In the rows, zero is written as 128.
The rows below fall into families. The same turns and mirrors carry the whole set onto itself and the rows of a family onto each other. For each named row, which other rows are in its family? Write them in the order they are listed.
These 18 rows form 3 families of 6 rows each.
j_575: [122 125 116 150 149 151  93 159 101 127 107 111 132 166 141 132 118 156
 111 110 117 101 107 129  82]
j_704: [116 130 125 175 110 141  98 154 130 141 122 150 132 141 154 145 103 110
 115 139 154 111 136 153 103]
j_205: [107 113  80 156 138 156  87 160 118 134 104 115 130 168 139 156 110 153
 115 120 127  92 103 133 105]
j_20: [100 111 118 121 140 165 128 178 110 119 110 105 132 139 123 150 122 140
 106 147 149 101 102 179 103]
j_167: [ 95  88 138 139 139 137 123 157 126 163  97 122 143 137 120 175 109 111
 125 155 133 136 159 150 114]
j_621: [108 114 132 124 186 151 138 159 110 102  98 146 134 128 157 156  92 141
 143 122 117 144 127 136 125]
j_481: [104 125 117 143 159 139 152 161 107 104 101 130 129 132 124 123 120 116
 105 118 143 116  88 177 123]
j_133: [109 125 114 173 142 134 129 152 128 126  96 158 144 146 150 140 123  90
 109 107 155 125 102 156 119]
j_632: [ 95  87 138 139 141 124 107 157  98 166  89 129 106 159 156 175 106 148
 119 125 113 131 128 124 100]
j_225: [105  89 143 111 168 146 116 175 108 124 106 146 111 133 120 135  88 152
 140 110 104 117 125 162 113]
j_934: [111 118 143 152 163 140 153 150 124 132  91 134 160 145 143 155  88 109
 144 137 142 143 152 130 121]
j_35: [ 94  84 126 116 171 163 104 173 107 133  88 131 122 117 126 170 101 142
 132 124 102 131 130 149 129]
j_966: [117 121  92 174 150 130 123 143 118 113  86 134 141 170 127 132 113 140
 108  99 130 114  91 139 113]
j_567: [104 118 140 136 140 172 110 171 106 103 122 118 139 133 134 132 118 125
 131 143 134 123 103 190 116]
j_89: [110 118 135 149 164 122 146 141 102 136  94 134 119 173 168 154  87 142
 138 121 120 142 126 120 101]
j_969: [101 124 117 155 116 159 104 165 120 158 107 136 133 141 167 170 120 104
 108 138 161 106 112 163 109]
j_926: [107 119 156 131 145 139 111 140 126 154  94 144 163 129 121 165 105 100
 128 137 133 136 150 166 108]
j_605: [104 106 141 155 138 107  97 144  96 161 102 137 129 169 142 146 101 136
 139 130 102 127 119 116 114]

Same family as j_567: j_575, j_704, j_225, j_926, j_605
Same family as j_20: j_205, j_167, j_632, j_35, j_969

